Named turns come first, each shown by rows before and after it. Which turns, in which order, take the first row of each pair that follows to the second? Write the first one first, as in the answered first pair.
K (before |-> after):
[-1.13  3.17 -1.28 -2.08  0.28  2.33  0.15  0.41 -1.36  0.10  0.60  2.69
 -1.21  1.14  1.71 -0.29  1.29  1.48  1.55  3.11 -3.16 -0.83 -0.24  0.27
  0.21 -0.90 -3.36  1.10  0.10] |-> [-0.53  1.59 -1.24 -0.20 -2.31  1.31 -2.36  0.01  0.55 -0.86 -0.67  3.10
  1.96  0.76  1.37 -1.36  0.11  0.01 -0.08 -1.89 -2.77 -1.00 -2.14 -0.52
 -1.83 -3.83 -1.66  0.89  1.75]
[-2.01  2.15 -0.53  0.28  0.62 -2.13 -1.28  1.58  0.95  0.05  0.09 -1.83
 -0.10 -1.01 -0.26 -0.94 -0.31 -1.35 -1.67 -1.07  0.57  0.06 -0.81 -0.35
  0.14  0.26  1.56 -0.81  1.82] |-> [-2.28  2.70 -0.14 -1.00  1.47 -1.02 -0.64  1.86  0.31  0.45  1.32 -1.54
 -1.58 -0.63 -0.23 -0.73  0.10 -0.57 -0.56  0.72  1.03 -0.10 -0.09 -0.08
  1.02  1.50  0.47 -0.58  1.08]
[-0.94  0.67 -0.21  0.82  2.28  0.78 -0.73  0.51 -1.24 -0.29 -0.91  1.05
 -0.16 -1.88 -0.99 -1.19  1.58 -1.07 -1.16 -3.26  0.22 -0.73 -0.72 -0.29
 -1.21  0.07 -3.16 -0.88 -0.48] |-> [-0.74 -0.09 -0.31  2.02  2.44 -1.46  0.15  0.57  0.15 -0.18 -1.64  0.32
  0.25 -2.51 -1.18 -0.86  1.13 -1.06 -2.62 -2.57 -0.19  0.69 -0.59 -0.06
 -0.78 -0.58 -1.29 -0.45  0.18]
[-0.77  4.36  0.63 -1.87  1.50  3.90 -0.92  1.11 -3.34  0.32  2.23  0.11
 -1.96  0.78 -0.33  1.80 -0.10 -0.58  3.18 -1.10  0.14 -1.43  1.95  1.03
 -0.57  1.38 -3.78 -0.77 -0.42] |-> [ 0.42  2.17 -0.22  1.71 -1.35  0.38 -3.70  0.21  0.69 -1.15 -0.02 -0.88
  2.79 -0.62 -0.95  0.62 -2.21 -1.58  0.44 -5.93  0.43 -1.14 -0.79  0.38
 -3.29 -2.62  0.88 -0.83  1.94]
Y (before |-> after):
[ 0.36  1.43  2.15 -0.73 -0.56  2.40 -1.83 -0.93  1.61  1.58  1.05  1.10
  1.36 -1.06  1.50 -0.67  0.23  1.50 -1.70 -0.07  2.59 -4.49  0.69 -2.25
  2.58  0.29 -1.21 -0.91 -1.82] |-> [ 0.38  1.86  1.98 -1.30  0.07  2.66 -1.51 -0.71  0.90  1.92  1.74  0.80
  0.90 -1.05  1.37 -0.58  0.16  1.35 -1.44  0.48  2.61 -4.29  0.85 -2.19
  2.00  0.51 -1.72 -0.48 -1.76]
[-1.66 -3.90  0.90 -1.83 -0.60 -1.88  1.52 -2.70  2.60  1.42  0.28  1.38
  0.81 -3.59 -0.95 -0.21  1.50  1.48  0.85  4.11  1.14  0.32 -0.46  1.05
  2.23  0.16  1.24  0.43 -0.18] |-> [-0.82 -4.64  1.10 -0.99 -1.88 -1.65 -0.24 -2.67  3.31  1.06 -0.55  2.00
  2.66 -3.86 -1.20 -1.27  0.90  1.11  0.15  1.43  1.04 -0.38 -1.20  0.58
  0.90 -1.27  1.86  0.01  0.57]
[-0.21 -0.42  0.24  0.56 -0.17 -0.84  0.00  0.34  1.12  0.04  0.05  0.08
  0.21  0.39 -0.35  0.40 -0.36  0.76 -0.61 -0.51  0.65 -0.26 -0.16  0.28
 -0.11 -0.56  0.86 -0.27  0.03] |-> [-0.02  0.08  0.33  1.14 -0.07 -0.60 -0.56  0.58  0.79  0.14 -0.06  0.42
  0.68 -0.51 -0.18 -0.17 -0.36  0.49 -0.62 -1.19  0.34 -0.13 -0.13  0.10
 -0.28 -0.38  0.84 -0.46  0.07]
Q (before |-> after):
[-1.96 -0.55 -0.28  2.39 -0.81 -0.79 -1.38 -0.89 -1.02  2.65 -1.46 -0.62
  2.30 -1.27  0.48 -0.29 -0.96 -1.71  2.55 -2.21  0.14 -3.72  0.47  1.97
 -3.76  1.59 -0.23 -3.55 -1.92] |-> [-1.76 -2.98  0.41  2.27 -1.82 -0.10 -1.41 -1.19 -0.86  2.54 -1.60  0.22
  2.26 -1.02  1.22 -1.11  0.01 -0.99  1.87 -1.89 -0.05 -4.02  0.16  1.06
 -3.10  1.65 -0.12 -3.71 -2.58]
[ 0.22  2.35 -1.30  1.36 -1.87  2.29 -1.66  0.50 -1.11  0.49  0.57 -0.12
  2.85 -1.74  1.17 -0.85 -1.69 -0.31  0.79 -2.02  0.71 -0.88 -0.07  1.78
 -1.69 -2.13 -0.70 -0.56  0.84] |-> [ 0.44 -0.18 -0.74  0.83 -2.88  3.22 -2.23  0.36 -0.38  0.39  0.33  0.78
  3.16 -1.30  1.70 -2.18  0.10  0.50  0.09 -1.70  0.60 -1.51 -0.68  0.56
 -1.02 -1.54 -0.67 -0.44 -0.22]
[-1.10  0.75 -0.08  2.31  0.79 -2.86  0.49 -0.38  0.39  1.51 -0.02 -1.73
 -2.16 -0.42 -1.21 -1.08  0.60 -1.57  1.68  0.18  0.23  0.88 -0.08  3.49
  1.08  0.07 -0.52  0.15  0.02] |-> [-0.49  2.35  0.37  1.79  0.52 -1.01 -0.97 -0.61 -0.68  1.01  0.99 -1.07
 -1.70 -0.26 -0.91 -1.06  0.11 -1.52  2.55 -0.91  0.30  0.02  0.23  3.43
  0.29 -0.20 -2.05 -0.52 -0.45]
P (before |-> after):
[-0.02  3.23  0.38  1.18  1.98  3.31 -0.74  0.16 -3.15  2.69  1.76 -1.07
 -1.56  2.04  0.19  2.80 -0.89 -0.86  0.60  0.89  0.42  0.37  3.42  1.47
  1.41  0.19 -1.47 -0.66 -0.47] |-> [ 1.49 -0.14  0.30  2.35 -1.64  3.73 -4.17 -0.32 -0.96  1.49  0.08  0.18
  2.32  1.47  0.05  0.43 -1.13 -1.35 -1.17 -3.68  0.87 -1.03  1.49 -0.56
 -0.15 -2.60 -0.32 -0.63  0.85]
[ 0.31 -2.35 -0.79 -1.22 -0.55  1.61 -0.95 -1.12 -1.32  0.48  3.43 -0.67
  0.28  0.92  1.23 -1.79 -0.27 -1.19  1.46 -2.27 -1.39 -1.65 -0.94 -1.95
  0.00 -0.70 -1.51  0.57 -3.35] |-> [-0.01 -0.94 -1.04 -1.65  0.77  1.44 -0.10 -0.79 -2.34  0.81  3.81 -1.25
 -1.03  1.34  1.09 -0.82 -0.26 -1.00  2.03 -0.69 -1.45 -1.10 -0.50 -1.56
  0.39  0.34 -1.89  0.52 -3.31]
[ 3.68 -3.50  2.23 -0.93 -2.92  0.86 -0.77  1.35  1.71 -5.14  3.77  1.22
  1.40  0.33 -0.61 -2.56  0.55  1.57  0.23  1.27  0.16 -1.69  1.79 -3.74
 -2.05 -1.49  2.57 -0.59  0.67] |-> [ 2.61  0.53  2.34 -2.69  0.69  0.37  2.90  2.01 -0.23 -4.48  5.21  0.62
 -2.23  0.48 -0.86 -0.36  0.10  1.57  2.13  5.61  0.12 -0.15  3.84 -1.59
 -0.57  1.20  1.59 -0.26 -0.18]

(two turns a pair)
[ 0.82 -2.46 -0.54 -3.39 -1.20 -2.29  1.74 -1.20  0.73  1.84  0.25  0.16
 -1.05  0.88  0.39 -2.18  2.53  2.13  0.95  4.43  0.71  0.64 -1.61 -0.22
  0.70  1.64  2.55 -0.43 -0.56] |-> [ 0.32  4.22 -1.52 -2.77  1.24 -2.20  1.14 -0.82 -1.08  1.52  1.49 -0.94
 -1.15  0.23 -0.71  0.31  0.08 -0.21  2.81  2.39  0.65  1.13 -0.72  2.03
 -1.83  0.97  1.61 -2.01  0.85] => Q then Q
[-1.58  2.28 -0.64 -1.16 -1.72  3.32 -1.21 -0.77 -2.34 -0.85  0.77  0.55
  0.63  0.37 -0.04 -0.71  0.07 -0.82  1.22 -3.75  0.91 -2.43 -0.18 -1.40
 -1.83 -1.33 -3.01 -1.99 -0.58] |-> [-2.90  1.94 -1.74 -0.87  1.83 -2.48  3.99 -0.20 -1.18  1.14 -0.24 -2.40
 -2.88 -0.64 -0.29  1.08 -0.22  0.36  0.48  3.25  0.92  1.61  0.46  0.76
  0.59  0.32  0.53 -0.98 -0.95] => K then K
[-0.22  1.32  0.39 -2.44  2.06 -2.13  2.48 -1.64  0.49  0.77 -0.60 -1.40
 -1.73 -1.10  0.90  3.86  1.37  0.28  1.13  2.14  0.78  1.68  0.97  1.76
 -0.24  3.30  0.55  0.54 -0.90] |-> [ 0.47  2.92  0.84 -1.64 -0.55  1.21 -1.59 -1.63 -0.29 -1.04  0.03  0.29
  1.72 -0.76  0.94  3.25  0.37 -1.34  1.64 -4.38  1.10 -1.40  0.15  0.22
 -2.89  1.19 -1.43 -0.37  0.32] => Q then K
[-0.87 -0.19 -0.29  0.11 -0.10 -1.01 -0.93 -0.27  2.18 -0.39 -1.66 -1.61
  2.16 -0.62 -0.87  2.05  0.74 -1.01 -2.22 -2.09  0.16  0.32 -1.27 -1.24
 -1.07 -1.69  1.73  1.22 -0.04] |-> [-1.22  1.72  0.44 -2.88  0.74  2.31 -0.69 -0.27 -0.99  0.32  0.99 -0.29
 -0.31  1.16 -0.58  2.17  1.99 -0.52 -0.36 -0.63  0.19 -1.48  0.42 -1.09
 -0.14  0.73 -2.45  0.80 -1.66] => K then K
[-2.69  3.70  0.21  0.06  0.99 -1.63  1.48  0.25 -0.29  1.42 -0.05  1.38
  0.05 -0.65  0.84  0.89 -1.45 -1.32  1.77 -0.41 -0.14 -0.27  0.76  3.59
 -3.88  0.39 -0.70 -1.42  1.12] |-> [-2.54  2.36  1.10 -1.62  1.08  0.69  1.51  0.43 -1.29  2.09  0.69  2.57
 -0.87  0.28  1.56  0.05  0.21 -0.20  2.24  1.08 -0.12 -1.48  1.49  2.62
 -2.13  1.55 -2.55 -0.91 -0.26] => Q then Y
[ 0.16 -5.23 -0.34 -0.07  0.17 -1.21  1.11 -0.66  0.98  0.03 -2.03  0.50
  0.04 -0.90 -0.08 -2.98  3.20  1.92 -2.28  3.10  0.06  0.30 -0.81 -2.59
  3.61  0.15  1.76  0.02 -1.70] |-> [-0.98  5.11 -1.87  1.41  4.28 -3.28  1.81 -0.29 -1.97 -0.07 -0.34 -1.81
 -0.67 -1.79 -1.84  1.45 -1.08 -1.90  0.63  1.17 -0.19  2.10 -0.16  2.15
  0.68 -0.94  1.37 -1.98  0.90] => Q then Q
[ 0.04 -1.31 -0.77  1.43 -0.24 -1.80 -0.04 -0.39  0.88 -0.25 -0.94 -0.59
  0.59 -1.42 -0.49 -0.06  0.45 -0.32 -1.18  0.38 -0.67  0.37 -1.06  0.43
 -0.13 -0.36  1.23  0.74  0.04] |-> [ 0.70 -0.25 -0.21 -0.08 -0.52  1.47 -1.46 -0.15 -1.43 -0.23  0.98  0.69
  0.64 -0.34 -0.18  0.20  0.89 -0.20  0.77 -0.54 -0.42 -1.65  0.03 -0.29
  0.03  0.24 -1.87 -0.37 -0.91] => K then K
[-0.56  3.68  0.49  0.21  0.13  1.19 -0.86 -0.36 -0.93 -0.12  1.87  1.94
  1.29  0.21 -0.39  1.05 -1.62 -2.10  3.03 -0.78 -0.63  0.17 -0.33  1.45
 -0.85 -1.06 -1.23  0.19 -0.01] |-> [-0.27 -0.99 -0.18  1.79 -1.76 -1.61 -0.35 -0.60  2.31  0.21 -0.49  1.01
  3.03 -0.53 -0.37 -0.40 -1.15 -1.22 -0.07 -0.31 -0.41  1.41 -1.59  0.23
 -0.35 -2.48  2.21  1.21  0.76] => Q then K
[ 1.36 -1.93  1.05  0.69 -2.58  0.73 -2.33 -0.09  1.62 -1.13 -1.23  1.01
  3.49 -0.21  0.38 -1.57 -0.14  0.29 -0.51 -3.86  0.13 -1.90 -1.15 -2.13
 -0.83 -2.75  0.89  0.24  0.13] |-> [-0.10  3.10 -0.75  1.69  2.27 -3.54  2.58  0.06  0.78  0.16 -0.95 -2.40
 -0.60 -1.21 -0.93  2.02 -2.64 -0.80  0.74  0.66  0.22  1.89 -0.03  1.76
 -0.46 -1.52  2.31 -0.23  1.22] => K then Q
[ 1.21 -4.25  0.78  1.03 -1.70  2.97 -3.46 -0.13  1.39 -0.67 -2.16  1.66
  2.11 -1.18  0.35 -0.37  0.79 -0.36 -1.74 -1.90 -1.17 -0.30 -1.15 -0.83
 -0.77 -4.00  0.01  0.31  1.12] |-> [-0.17 -2.27  0.58 -1.59  1.20  3.71  0.38  0.51 -1.56  0.76  0.00  1.20
 -3.06 -0.02  0.88  1.27  2.04  1.44  0.47  4.46 -1.49  0.54  1.72  0.79
  1.67  0.08 -2.04  0.88 -1.22] => K then K
[ 0.83 -1.00 -1.76  0.16  1.08 -0.07  0.40  0.14  0.33  0.69 -1.43 -3.57
 -2.31 -1.39  1.08 -1.83  1.14  2.58 -0.39  3.15 -1.64  2.14  1.47 -0.49
  0.47  1.34  4.05 -0.39 -1.26] |-> [ 1.65  1.05 -1.81  2.27 -0.29 -0.03 -2.67  0.07  0.54 -0.46 -1.67 -3.83
  0.90 -2.20  0.06 -1.70 -0.91  0.60 -0.15 -2.12 -1.15  1.60  0.38 -0.54
 -2.27 -1.36  4.46 -1.08  0.89] => Q then P
[ 0.74 -0.62  1.30 -0.81 -1.08  0.58  1.81  0.08 -1.83  1.84 -0.04  0.52
 -0.42 -0.22  1.30  0.86  2.28  0.73 -1.01  2.77  0.33 -2.68  1.48 -2.39
  2.37  1.35 -0.94 -1.36 -1.95] |-> [ 1.08 -1.91  1.10  1.71 -1.73 -2.98  1.53 -0.18  1.26  1.57 -2.30  0.06
  1.53 -1.00  1.13  0.58  1.29  0.16 -3.31  0.97  0.07 -1.50  0.22 -2.60
  1.25 -0.93  1.82 -1.02 -0.28] => K then K
[-0.33 -2.70 -0.73  0.17 -0.20 -0.76  1.62  0.32  0.91 -0.27 -3.26  0.60
 -0.27  0.18 -0.23 -1.11  1.16  1.56 -2.35  0.62  0.47 -0.24  0.83 -1.43
  1.95 -0.23  0.73  0.74  0.05] |-> [-0.92  1.62 -0.36 -1.00  1.42  1.74  2.37  0.58 -1.82  0.44 -1.35  1.18
 -1.99  1.10 -0.17  0.54  0.97  1.13  0.30  1.01  0.70 -1.53  2.21 -0.28
  1.79  0.87 -2.26 -0.57 -0.77] => Q then K
[-0.74  1.06 -0.53  0.06  1.81 -0.87  2.03  0.19 -0.77  0.06 -0.05 -0.39
 -0.73  0.48  0.67  1.07 -0.18 -0.09  0.14  1.29 -0.59  0.46 -0.27  0.78
  0.45  0.68 -0.10  0.27  0.03] |-> [-0.04  1.99 -0.51  0.18  0.37  0.51 -0.17 -0.19 -0.97 -0.46  0.06  0.59
  0.93  0.40  0.65  0.32 -0.56 -0.89  0.49 -1.89 -0.05 -0.85 -0.19  0.15
 -1.14 -0.36 -0.61 -0.23  0.18] => Q then K
[ 0.74  0.11  0.05  1.46 -3.13  2.57 -2.57 -1.22 -0.17 -1.63  0.95  1.03
  2.01 -0.23  1.13 -0.97 -0.44 -0.78  0.37 -4.46 -0.78 -2.47 -1.63 -1.02
 -1.87 -2.82 -1.42 -0.28  0.95] |-> [ 0.68 -4.37 -0.62  2.43 -2.52 -1.87  0.22 -1.44  2.90 -0.85 -1.17 -0.44
  1.03 -0.65  0.51 -1.45  0.30  1.34 -2.46 -0.47 -0.86  0.32 -2.35 -1.30
 -0.12 -2.75  2.60  1.42  0.89] => Q then Q
[ 0.14  2.69  0.91 -2.25 -0.35  3.84 -1.09  0.05 -2.13  0.22  1.93  0.51
 -0.29  0.38  0.48  0.08 -0.01 -0.74  1.69 -1.57  0.49 -1.30  0.44 -0.25
 -0.50  0.79 -2.87 -0.38 -1.11] |-> [ 0.51 -3.56  0.32  0.00 -2.17  0.45 -1.23 -0.57  2.13 -0.50 -0.91  0.31
  2.72  0.06  0.68 -1.61  0.87  0.17 -1.85 -2.38  0.12 -0.30 -1.71 -2.20
 -0.40 -1.29  1.49  0.79  0.25] => Q then K
[-1.82  2.98 -0.62  1.19 -0.21 -1.61  2.40 -0.91 -1.34 -0.31 -0.85  1.07
  0.75  0.10 -0.86  0.67 -1.72 -2.13 -0.52 -0.29 -0.03  1.10  0.33  0.61
 -1.78 -1.76  0.94 -0.57  2.32] |-> [-1.56  0.12  0.41  0.02 -2.49  2.50  0.14 -0.92 -1.98 -0.93 -0.54  3.15
  1.64  0.92  0.19 -0.85 -0.06 -1.19 -0.89 -1.73  0.10 -1.36  0.74 -1.99
 -1.31 -1.23 -1.36 -0.23  1.67] => Q then Q
[ 0.85  0.83  0.48  1.29 -1.75  1.63 -0.63  1.15 -1.08  1.31  2.03  0.60
  0.33  0.26  2.34 -5.38  1.15 -0.24  1.46 -3.07  4.53 -4.91 -0.72 -3.78
  0.32 -1.23 -0.61 -1.08 -1.63] |-> [ 0.49  2.00 -1.65  3.93  0.31 -4.39  2.21  0.93  1.05  1.77 -0.01 -2.52
  0.19 -1.27  0.61 -4.01 -1.61 -1.28 -0.67 -1.90  4.07 -1.68 -1.94 -1.68
  0.06 -2.97  4.03 -0.67  0.51] => K then Q
[-0.25  3.36 -0.64 -0.67  1.35  1.24  1.42 -0.13 -2.82 -0.43  0.83 -0.19
 -2.20 -0.59 -0.87  1.19 -0.97 -0.31  1.97  1.23  0.65  0.63  2.24  2.05
 -0.86  1.15 -1.82 -0.11 -0.53] |-> [ 0.96 -1.58 -0.25 -0.29 -2.82  3.53 -2.44 -0.21 -1.08 -1.39 -0.22  1.81
  1.23 -0.07  0.04 -1.58  0.19  0.56  0.17 -3.29  0.81 -1.53  0.47 -1.28
 -1.26 -0.97 -1.55 -0.05 -0.66] => K then Q
[ 2.20 -1.11  1.70  0.74 -1.41 -0.19 -2.72 -1.76  0.46 -0.15  0.39  0.36
  2.66  0.61  1.66 -1.30  0.32 -0.32 -1.50 -2.54  1.17 -1.05 -0.22 -1.02
 -0.90 -0.82  1.21 -1.03  0.93] |-> [ 1.08  0.00  1.88 -1.26  1.24  0.22  0.51 -1.18 -1.41  1.19  2.00  0.33
 -1.33  1.25  2.16 -0.04  1.72  0.78  0.40  2.53  0.91 -0.27  1.62  0.06
  1.54  2.20 -0.74 -0.45 -0.40] => K then K
[ 0.72 -0.44 -0.34  0.10 -3.46  1.71 -0.50 -0.46  1.56 -0.17  1.36  1.18
  2.10  0.48 -0.15 -2.06  0.17 -1.17 -0.98 -0.76 -0.70 -1.53 -2.40 -0.32
 -1.30 -0.75  0.47 -0.08 -1.89] |-> [ 0.07  1.77 -0.84  1.29 -1.21 -1.41  2.27 -0.16  1.61  0.32  0.58 -0.85
  0.63 -0.08 -0.88 -0.08 -0.78 -1.77 -1.03  1.51 -0.94  0.87 -1.74  1.79
 -1.24 -0.57  2.13  0.02 -0.67] => K then Q
[ 0.42 -2.61  0.52 -2.04  0.86  0.91  0.61 -0.04 -0.87 -0.15  0.67 -0.45
 -1.88  0.77  1.47 -0.51  1.80  1.88  1.01  2.57 -0.23 -0.41  0.20 -1.53
  1.57  1.50 -1.72  0.18 -1.36] |-> [ 0.93 -3.99 -0.44  0.49 -0.54 -1.57 -0.37 -0.29  2.24 -1.21 -1.59 -1.14
  0.56 -0.71  0.46 -1.37  0.63  0.85 -1.07  0.38 -0.33  0.31 -1.63 -1.87
  0.29 -0.88  1.74 -0.11 -0.12] => K then K
[-0.39  1.74  0.08 -0.21 -0.70  1.29 -1.11  0.25 -0.91 -0.27  1.03  0.97
 -1.77  0.05  0.91  0.70  0.09 -0.90  0.83  0.09 -0.01 -1.48 -0.08  0.51
 -0.55 -0.13 -2.59 -0.68  0.70] |-> [-0.52  0.88 -0.47  1.23  0.37 -1.93  0.94  0.16  0.82  0.18 -0.37 -0.46
 -2.15 -0.89  0.17  1.25 -0.17 -0.68 -0.47  2.10 -0.50  0.85 -0.58  1.33
 -0.54 -0.16  0.69 -0.12  1.58] => K then K
[ 2.72 -3.84  2.21  0.41 -2.85 -0.86 -1.22  2.08  2.10  2.10 -0.79  0.46
  2.46 -1.97  1.01 -1.74  0.32  2.06 -0.59 -2.42  0.64 -1.36 -0.16 -3.50
  1.20  2.10  0.72  0.87  0.06] |-> [ 1.29 -1.15  2.16 -1.41  0.42 -1.44  2.24  2.52  0.22  2.93  1.03 -0.83
 -1.19 -1.08  0.70  0.17  0.72  3.04  1.63  2.56  0.87  0.07  2.07 -1.47
  2.39  4.96 -0.68  1.18 -1.07] => Q then K
[-0.28 -0.97  0.43 -1.64 -1.92  0.11  1.23 -0.98  2.42 -2.02 -1.46  0.58
 -0.87  0.49 -0.40 -2.76  0.03  0.04 -1.68 -0.67 -0.89 -0.34 -3.55 -0.74
  1.75 -0.90  1.66  0.69 -2.43] |-> [-0.63  3.00  0.38 -2.99 -1.03  3.24  0.00 -0.73 -0.11 -2.61  0.20  1.00
 -1.71  0.94 -0.52 -1.58 -0.51 -0.67  0.55 -1.60 -0.70 -1.42 -2.51 -0.36
  1.55 -0.04 -1.45 -0.76 -2.66] => P then K
